In the data rows, 128 means zero.
Here are some points:
[56 57 71 70 84 84 81 82 85 89 84 88 87 84 76 80]
[127 127 130 128 127 127 125 127 126 125 127 122 122 124 121 121]
[114 113 113 114 121 121 120 121 123 122 120 122 121 121 121 121]
[146 152 158 169 160 138 148 178 138 165 163 156 156 171 173 147]
[133 132 134 135 129 126 132 129 132 133 136 135 129 132 134 130]
[20 18 20 19 63 62 64 61 62 63 63 64 63 63 62 63]
[123 122 120 122 130 133 133 132 132 133 133 132 130 133 133 131]
[105 106 105 105 111 109 114 110 116 112 115 112 113 111 110 116]
[105 108  97 103 114 117 117 116 114 116 111 115 111 119 119 115]
[120 113 115 124 107 103 108  98 105 104 105 110 102 104 110 107]
[ 79  87  95  85  92  86  83  83  93 110  90  94  82  86  88  82]
[75 74 76 75 85 82 86 84 86 86 87 84 88 87 85 87]
[136 138 137 137 138 138 138 139 139 138 138 138 138 138 138 138]
[152 152 152 152 145 145 145 145 145 145 146 146 146 146 146 145]
[128 122 128 123 111 110 115 112 110 111 106 109 112 110 109 104]
[52 30 47 42 84 69 79 62 85 79 74 66 74 93 69 71]
[133 132 136 133 134 137 137 135 133 134 137 133 137 127 135 130]
[75 75 74 74 67 67 67 68 67 67 68 67 67 67 68 68]
[ 98  96  94  97 113 115 113 116 112 113 115 111 111 114 111 113]
[ 90  93  91  95  93  93  89  96 105  88  92  88  96  83 111  99]
[131 131 131 131 110 110 110 110 110 110 110 110 110 110 110 110]
[110 116 114 113 138 138 138 140 135 135 138 136 135 135 142 134]
[135 135 134 135 131 131 130 131 130 131 131 130 131 130 130 130]
[135 125 135 140 142 148 145 142 151 143 147 151 153 145 141 147]
[143 142 143 143 135 136 136 136 136 135 136 136 136 137 136 136]
[158 153 158 150 148 147 150 144 143 145 147 147 148 148 148 146]
[72 72 72 72 73 73 73 73 74 74 73 74 73 73 73 73]
[255 255 255 255 255 255 255 255 255 255 255 255 255 255 255 255]
[122 115 115 119 125 138 117 123 122 132 113 124 123 130 122 125]
[166 166 166 166 160 160 160 160 160 160 160 160 160 160 160 160]
[ 94  94  95  94 115 116 115 115 115 116 115 115 115 116 115 116]
[171 170 168 167 169 171 165 170 168 171 173 170 169 170 171 170]
[126 130 127 128 123 126 124 125 124 122 122 120 124 123 120 123]
[ 88  86  86  91 106 107 109 101 112 106 110 102 106 108 106 110]
[114 113 118 119 140 140 137 143 143 143 144 143 138 132 142 135]
[124 120 122 124 126 125 123 123 121 120 118 122 126 120 121 120]
[169 183 173 162 204 209 210 214 209 193 205 212 204 204 216 202]
[121 120 124 124 124 123 125 123 123 124 124 124 122 123 122 121]
[142 142 142 143 148 150 151 149 149 149 150 150 150 150 149 149]
[118 113 110 112 102 106  96 101 105 101  99 105 108  99 104 102]
[151 154 160 160 148 145 155 145 152 153 148 151 147 154 152 146]
[131 127 129 128  67  70  69  69  72  66  68  68  66  65  72  65]
[115 114 116 112  90  95  83  83  87  98  92  81  97  90  90  93]
[125 125 123 124 120 123 121 122 123 124 123 119 120 123 120 124]
[147 142 145 144 127 129 127 127 128 128 127 128 127 125 128 128]
[62 62 62 62 67 67 67 67 67 67 67 67 67 67 67 67]
[125 120 123 124  93 111  93  91 101 102  95 105 105  96  97 102]
[156 156 156 156 170 169 170 169 170 170 169 169 170 170 170 170]
[113 113 113 113 109 109 109 109 109 109 109 109 109 109 109 109]
[135 132 133 133 134 137 137 134 135 135 136 134 136 136 136 137]
[147 147 150 150 151 152 152 155 154 154 154 152 150 151 155 153]
[193 192 193 190 191 191 192 191 189 188 191 191 190 189 190 192]
[134 117 132 128 112 113 101  99 111  98 104 108 107 116 107 102]
[57 66 75 82 69 60 73 70 44 50 66 71 54 64 53 64]
[143 142 142 138 142 144 145 140 141 138 141 143 140 146 142 143]
[117 116 116 116 134 134 132 133 136 132 132 133 133 134 133 133]
[47 55 27 41 14  7  1 13  2  0  5  4 20  0  7 21]
[164 166 162 164 167 155 163 156 157 166 160 162 164 163 163 160]
[103  97 103 100 128 121 126 123 122 125 125 123 120 129 127 126]
[147 142 141 145 136 139 137 144 132 145 146 144 144 136 139 143]
[136 145 145 138 134 133 134 131 132 131 138 138 126 137 136 135]
[160 158 158 157 155 157 154 156 155 156 156 156 154 155 154 154]
[128 121 120 122 119 119 119 120 120 124 122 112 119 114 115 121]
[ 55  63  44  48 118 108 105 107 115 121 112 112 107 102 100 104]
[132 133 133 134 119 121 121 121 121 122 122 119 124 119 121 123]
[138 138 138 138 138 138 137 138 138 139 139 138 138 138 138 138]
[175 172 175 173 178 176 180 179 177 180 179 178 180 179 179 179]
[255 255 255 255 255 255 255 255 255 255 255 255 255 255 255 255]
[117 119 121 119 126 127 126 129 124 127 126 130 127 126 127 127]
[127 129 129 128 115 117 117 115 118 117 116 118 116 116 117 116]
[148 148 148 149 147 147 146 148 147 148 147 146 147 147 149 146]
[81 80 80 79 92 94 91 92 92 92 92 92 94 93 93 93]
[116 112 113 109 105 113 114 105 113 107 113 113 109 108 110 109]
[160 162 158 158 147 151 152 151 149 150 151 149 151 148 149 150]
[155 159 153 150  87 101  90  94  97  96  99 102  98 100 103  92]
[209 209 200 206 182 177 181 183 177 174 178 176 177 175 178 175]
[ 90  93  93 101  90  97  94 101  97 103 102 102  99  97  92 100]
Then 16 other points, each followed by its number:
[168 168 171 178 177 181 172 178 178 172 176 178 180 175 184 175] 0
[172 168 193 175 132 160 173 164 172 185 147 177 145 157 146 142] 1
[170 168 175 173 169 161 168 166 169 168 171 174 166 168 174 172] 2
[202 204 202 201 192 192 191 191 191 191 191 192 192 191 192 190] 3
[130 129 134 131 119 118 122 120 115 121 114 117 117 115 119 119] 4
[89 85 81 89 73 76 76 75 75 74 71 75 84 71 81 72] 5
[142 154 145 142 136 144 143 134 135 158 132 139 143 134 152 131] 6
[143 141 146 142 141 140 135 138 134 139 139 136 138 131 142 138] 7
[147 156 151 156 142 143 144 139 146 153 139 140 142 144 148 142] 8
[102 101 102 103 114 110 112 112 114 112 115 115 112 114 117 109] 9
[126 120 120 117  90 101  90  99  90  84  92 103  87  98  97  92] 10
[140 142 142 143 134 135 134 137 136 135 135 136 135 134 135 136] 11
[ 97 102  99  97 120 113 118 112 115 122 117 119 119 117 121 117] 12
[91 81 88 86 74 90 85 79 75 77 83 81 74 91 82 86] 13
[152 146 146 142 151 155 153 161 156 154 166 161 167 166 166 156] 14
[126 125 119 126 139 132 132 133 134 122 134 123 127 127 127 136] 15
Which of these numbered points is nearest to each point below by angle, seen from the average point of the first points? Its number follows each.
[126 133 129 128 129 128 134 138 134 136 141 130 142 131 136 138] > 14
[104 105 105 106 100 103 106 100 102 100 103 108 100 103 101 106] > 13
[104 104 104 104 113 114 113 114 114 114 114 114 113 114 113 113] > 9
[39 46 46 53 84 81 77 87 69 89 87 89 87 76 84 73] > 9
[106 103 111 106 110 112 110 112 105 110 114 112 108 113 110 111] > 13
[135 138 137 144 131 137 132 134 136 138 139 136 134 134 137 135] > 8
[132 132 132 132 152 152 152 152 152 152 152 153 152 152 152 153] > 14
[85 89 85 86 94 91 93 93 89 96 94 91 95 96 91 93] > 13
[127 126 126 127 114 108 111 111 110 108 108 109 109 112 109 111] > 10
[127 124 129 130 125 123 123 128 125 128 128 124 125 126 129 127] > 7
[127 138 129 136 130 134 133 127 139 135 137 125 136 132 135 132] > 8
[121 120 120 124 129 133 129 130 130 128 127 135 125 129 134 138] > 15
[85 78 87 72 85 86 77 88 82 86 83 83 81 97 86 88] > 13
[133 129 129 128 119 121 127 128 128 124 126 130 125 126 122 126] > 1
[131 131 130 130 137 138 140 140 140 140 140 139 139 140 141 140] > 14
[144 142 137 134 130 119 121 120 121 130 125 111 116 116 115 119] > 4
[130 130 130 130 121 123 123 122 121 122 120 122 124 123 122 123] > 4
[146 146 143 144 143 143 141 142 143 143 143 144 143 141 143 142] > 3
[135 145 138 145 146 147 143 142 149 147 145 142 142 147 145 147] > 0
[135 127 125 127 151 144 146 153 163 146 162 137 148 165 157 154] > 14
[157 156 157 156 160 160 160 160 159 159 160 160 159 159 160 159] > 0
[127 126 126 128 125 130 122 122 126 125 133 130 123 124 126 126] > 7
[61 64 65 64 73 76 76 72 66 76 79 73 78 78 76 80] > 13
[119 117 120 121 131 127 130 128 128 129 128 128 126 126 128 128] > 15
[135 130 133 134 128 127 131 131 123 132 128 128 120 139 129 130] > 8
[135 141 144 137 135 134 130 132 142 133 141 127 127 142 135 122] > 8
[127 129 126 130 122 125 124 124 125 127 123 125 126 123 125 126] > 4
[134 135 135 137 122 123 120 126 123 117 120 125 120 120 120 121] > 4
[101  85  88  94  93 101  96  93  90 100  93  89  96 102 104 103] > 13
[132 129 130 132 123 124 121 123 123 123 122 124 123 123 122 123] > 4
[ 79  77  79  81  90  91 104  97 102  99  94  98 101  96 105 103] > 9
[ 61  61  64  58 112 111 110 113 115 110 112 108 110 113 113 113] > 12
[152 157 155 157 161 149 151 150 150 147 158 160 154 151 159 151] > 2
[105 107 107 107 130 128 130 129 131 129 130 129 129 131 132 129] > 12
[126 123 130 125 113 110 111 115 113 111 114 112 107 107 115 110] > 10
[145 145 147 143 141 142 143 144 143 141 142 141 141 145 141 141] > 3
[174 174 174 173 187 187 187 187 187 187 187 187 188 187 187 187] > 0
[151 146 155 145 154 156 159 154 153 149 158 160 141 163 160 152] > 2
[135 133 132 138 123 119 118 120 123 121 120 126 118 121 123 114] > 4
[114 108 115 114 126 127 132 122 131 136 133 131 133 124 132 128] > 12
[113 114 112 113 126 126 127 125 130 126 128 125 129 131 127 125] > 12
[127 128 127 128 109 108 108 109 109 109 109 109 109 109 109 109] > 10
[136 132 134 131 114 115 115 110 108 121 122 115 108 117 115 115] > 4
[40 46 38 42 56 54 62 57 61 54 55 58 55 60 55 55] > 13
[114 115 124 122 114 128 121 129 120 124 112 120 126 119 116 127] > 13
[128 130 128 129 118 119 119 119 120 120 120 119 120 120 119 120] > 4
[119 115 121 120 128 130 126 131 130 128 129 128 133 134 130 130] > 15
[104 109 110 107 132 129 130 131 127 125 130 130 126 128 128 124] > 12
[126 126 124 128 137 134 130 140 135 130 140 136 138 133 133 134] > 14
[137 136 143 135 135 136 137 139 135 144 131 137 135 140 137 139] > 2
[68 49 75 76 68 67 48 51 64 53 51 62 61 73 54 62] > 13
[162 172 164 168 161 156 158 157 165 168 164 164 162 158 171 171] > 2
[161 169 167 161 156 162 156 160 161 157 157 157 157 161 158 157] > 3
[ 92  95  95  95 121 122 119 121 117 120 117 121 123 121 118 119] > 12
[145 142 139 139 148 139 147 149 147 146 148 145 138 150 148 142] > 2
[125 128 130 127 129 115 122 127 120 119 118 124 124 117 127 118] > 4
[142 142 144 143 134 133 135 136 136 135 135 134 134 133 136 135] > 11
[110 110 110 109 125 125 128 128 127 125 125 125 127 125 124 125] > 12
[ 95 101  98 103 134 132 138 125 119 131 133 124 136 145 122 131] > 12
[123 116 120 116 126 127 128 127 124 127 128 125 129 125 123 125] > 12
[111  99 106 108 114 114 105 103  95  98 103  96 110 110 104 100] > 13
[120 122 123 115 101 104 102 105 107  95 101 100  91  96 101 101] > 10
[127 136 132 129 123 121 123 129 122 125 124 129 119 131 125 123] > 4
[162 165 164 164 159 157 157 159 158 158 158 159 155 159 157 157] > 3
[138 138 138 137 132 133 133 132 132 133 131 133 132 132 132 132] > 11
[88 84 87 88 88 90 90 92 89 91 94 93 87 88 92 94] > 13
[ 84  83  82  85 116 112 115 116 114 114 115 115 116 117 115 114] > 12
[104 104 103 102 103 105 104 105 104 101 104 104 103 106 105 102] > 13
[150 150 157 153 145 158 159 162 161 149 155 161 162 147 161 150] > 0
[77 77 74 75 83 83 84 83 83 84 83 84 83 83 84 84] > 13
[112 122 117 119 123 123 126 131 129 129 128 128 125 124 125 128] > 12
[ 91  93  91  88 107 108 107 109 107 106 107 111 104 112 111 108] > 9
[117 118 118 118 125 123 123 123 125 123 122 124 125 126 124 123] > 12
[123 116 124 121 130 130 130 133 130 133 132 129 127 128 131 132] > 15
[102 102 103 103 127 120 123 122 125 121 123 125 122 116 120 118] > 12
[148 148 148 148 142 142 142 142 142 142 142 142 142 142 142 142] > 3
[118 119 117 117 108 110 109 113 108 108 110 110 112 110 109 109] > 5
[108 115 110 112 107 105 107 104 101 101 104 104 106 101 107 106] > 5
[126 128 126 127 120 119 115 115 126 117 119 121 114 118 119 118] > 10
[145 140 141 136 138 138 138 140 137 136 142 145 141 142 144 139] > 2
[58 51 59 59 84 93 74 79 86 86 84 91 81 81 85 81] > 9
[157 158 156 157 139 139 138 141 139 137 139 139 139 138 140 139] > 11
[133 123 133 120 122 124 127 121 124 117 124 118 127 120 125 124] > 4
[106  97 101  98 124 124 123 130 128 119 125 122 125 125 127 125] > 12
[108 109 103  90 102 114 104 105 105 102  92 100  91 100 111  94] > 13
[163 163 162 164 156 160 152 155 158 156 155 150 157 155 159 160] > 3
[157 156 159 159 162 161 163 160 164 164 164 162 161 162 164 163] > 0
[ 95  94  99 102 102 104  98  85  92  97  90 105  99 111 101  98] > 13
[102 104 105 102 113 114 115 109 114 110 110 113 107 113 113 115] > 9
[ 92  93  97  96 112 111 108 107 111 107 113 110 111 106 111 112] > 9
[154 154 154 154 136 136 136 137 137 137 137 136 136 137 137 136] > 11
[127 128 128 131 116 120 127 122 129 119 121 128 123 128 120 120] > 4
[107 109 111 110 100  98  96  98  98  99  99  99  99 100 104  98] > 5
